The rows of Z fall into several groups, and each row is roughly a mix of its group's hidden directions.
Z, 94 rows:
[[-27   8  31 -16 -19  19   3  36 -17  27]
 [-12   9  42 -10 -27 -14 -30 -11  15  29]
 [ -4 -22   1 -17 -10  37  -3  -4 -51 -14]
 [ 17 -19  12  16  19 -24 -28 -23 -22 -35]
 [ 15 -35 -23  17 -13   6 -44  -9   7 -22]
 [ 22 -25 -49  12 -16   4 -19   9  22 -14]
 [  6  -2 -33 -19  11 -19  17   2 -51 -14]
 [ -2  -3  15  -3 -14 -36 -44  37  -6  -4]
 [ -7  18   3 -16 -17   6  10  52 -18  32]
 [ -1 -27   0  -7  -7   9 -20 -52  -8 -31]
 [ -2  20  21  -8 -17   4  -8  50 -17  32]
 [-12  24 -10 -21  12   8   0  36 -31 -37]
 [  4  -4  -4  -4  36  31   5 -13 -49 -14]
 [-20   4   7  40 -23 -23 -43  10  -2  -1]
 [ -8  39  41   3 -21 -14  30   5  -8   8]
 [ 17   6 -30 -14  32  -5 -25  33 -13 -27]
 [-11  16  20 -23  18  -9  25 -43 -28  -8]
 [ 20  14 -26   0  20 -25  46  -4  20 -15]
 [-27   6   9  29 -28 -31 -37  -2 -10  13]
 [ 25  13  -8  21  28  21 -24 -11  41  13]
 [ 16 -33 -15 -10  18  19 -32  -4 -42  -8]
 [-34   6  45 -16  -6  13   2  14 -30  18]
 [  7 -26  -4 -16 -10  15  39   1 -45 -14]
 [  3   6   3 -28  30 -26  23 -39  13 -20]
 [ -1  14 -21  -9  13 -19 -35  46 -17 -15]
 [  9 -31  16 -12 -27  25  15 -40 -18   9]
 [ 33 -34   8  19   2  36  16  15 -14 -19]
 [ -6 -50  -7  -2 -11 -11 -34 -26  12  16]
 [ -4 -27 -31 -25 -22  14 -13 -19 -34 -19]
 [-22 -21 -10  -5   1 -33  33   2 -42  -2]
 [ 19 -17 -28  23   2  16  35  21 -18 -29]
 [ 33  14 -20  23  27 -32  17  -1  27 -11]
 [-26 -15  -7 -12  41 -37   9 -15 -20  16]
 [-14 -50  13  11 -12  30  -5 -32   0   3]
 [ -2  19 -29 -30  44   6  13   3  20 -19]
 [ -6  -5 -37  24   5 -31  33 -11 -23  16]
 [ -4 -23 -21   6  -2  17 -29 -52   5 -13]
 [ 10  18   2   8  25  10 -39 -18  40  22]
 [ 11 -12 -26   1  11  -5   3 -55  12 -29]
 [ 14 -22 -34 -19 -18   3 -22 -19 -34 -22]
 [  9   1 -28 -12   2 -21 -45  35 -20   1]
 [ -6  10  11  -4 -14 -35 -37  44  -7  -6]
 [-20  23  19  -7  -8  15  28  33  21  34]
 [  9   2  31 -44  23  27  -9   1  27  -6]
 [ 23   5 -27  24  48  -2  -3  -4  27   9]
 [  6  22  -5  42 -29  -4 -32  -2  24  15]
 [ 24 -43  20  15  13  32   0  12 -21 -17]
 [-24  30  32  -9  23  -8  36   0 -14  19]
 [ -1  -8  -7  -4  18  39  -2   1 -53 -15]
 [ 15 -39 -20  -8  14  -9 -13 -34  34   0]
 [  4  35   1  21  -8 -13 -16  52  -7  15]
 [ 33  17  18  -9  42 -14   0   4 -28 -21]
 [ 17  14  15 -10  47 -11  -1  11 -21 -37]
 [-40  13  19   0  25   8  41 -14  11  16]
 [-18  45  21  11  15  10  33  18 -16 -14]
 [ 11  19  22  30  24 -16  13   3  47   4]
 [-31   6 -28  28   7  41   7  24   9  -3]
 [ 18  31 -15 -16   9 -40  12   6  37  -4]
 [-37  16   6  -5 -25  -3   4  40  19 -28]
 [ 21 -19 -18  -6  22 -23  -3 -34  41   6]
 [-12  15 -17 -18 -22  18  25  39   8  32]
 [ -3 -13  39  21   3   5 -12 -24  43 -18]
 [  0  27 -34 -34  29   9  23  -2  18 -16]
 [ 10  48   1 -18  10 -19   8  31 -28 -12]
 [  2  27 -31 -34  33  15  13  -4  22 -16]
 [ 30 -11 -24  32  11 -13 -32 -15  27 -14]
 [-12  11  18  35 -28 -19 -40  10  17   7]
 [ 13   7 -41  13 -15  15 -20  22  26  31]
 [-17  -2  19 -15  14   0   7 -56 -22 -17]
 [  9 -24   0  38   1  14   0 -24  33  34]
 [-10  14  25  -4 -14   7  -2  53 -10  30]
 [ 22  -6 -55  -6 -28  13 -10  10  17   7]
 [ -4  -6 -44   4  36   1  19   7 -22 -28]
 [ 11  -5 -24  -4  34  32  22 -36 -20   2]
 [ 25   5  -4  45 -42  19  -9   1   6   8]
 [  8 -37 -31  14   8  22 -41  11  -6   8]
 [-18  15 -15 -10  42 -10 -16  20  26 -31]
 [ 34  16  11  -6  20  23  25 -14 -42  -2]
 [ -8   9  45 -17 -20 -14 -21 -10  24  30]
 [-17  26  37   2 -21 -16  38 -17  15   9]
 [-13  -8 -33  41  -2  -9 -13  13 -31 -26]
 [ 25  37 -12  26  10 -14  -3  33  16  24]
 [  6  27  -1  17   1 -37   5   7  46  22]
 [ -1  20   3  37  -4 -13 -40   4  37  11]
 [-21   3 -17 -11  15 -44  28 -19 -12  28]
 [ -9  10 -17  -6  19 -24   5 -39  -1  45]
 [  1  19 -26 -20  14 -18  33  15 -41   8]
 [-32 -10  34 -10 -21  26 -18  23 -21  18]
 [-23  20  21  -1  -2 -19 -50  -3  26  11]
 [-33 -20  34  22   2  36  12 -12 -14 -12]
 [ 22  13 -31  13  12 -22  -9  43 -20  16]
 [ 24 -20 -18  -3   1  20  52   3 -23 -10]
 [ -4   7  14 -33 -19 -15  22 -30  -6  41]
 [-18  36 -36 -17   7 -30  18 -14  16  13]]

One row of each group comes first, with its name. Which group is each row after those in?
[ -2 -15 -20  -1  10   3  12 -55  20 -26] => (72)
[ -9  -7  -4  -8 -48 -25 -11  13  39   9] => (109)
[-32   8  -1  22 -35 -30 -29   0 -24   2] => (23)

[ 13 -34  -2  11 -31  15 -38  10  24 -20] => (72)
[-16  22  16  -6  12 -45 -17  31  12 -23] => (109)
[-13  15  10  31  -3 -21 -46   5  30   9] => (23)
[ 35 -27  36  13 -13  37  -5   4   4   5] => (23)
[ 24 -24 -36  27  -4  -5 -37  17  12  -9] => (72)
[  4  28  28  17 -31  -8  31   1  26  23] => (109)
[ -9 -32   2  20  -1   9   8 -31  49   8] => (109)
[ 13  48  -1 -10  17 -18   5  35 -24 -12] => (109)
[-26  -5  34 -29  -2   5  26 -27 -24 -19] => (72)
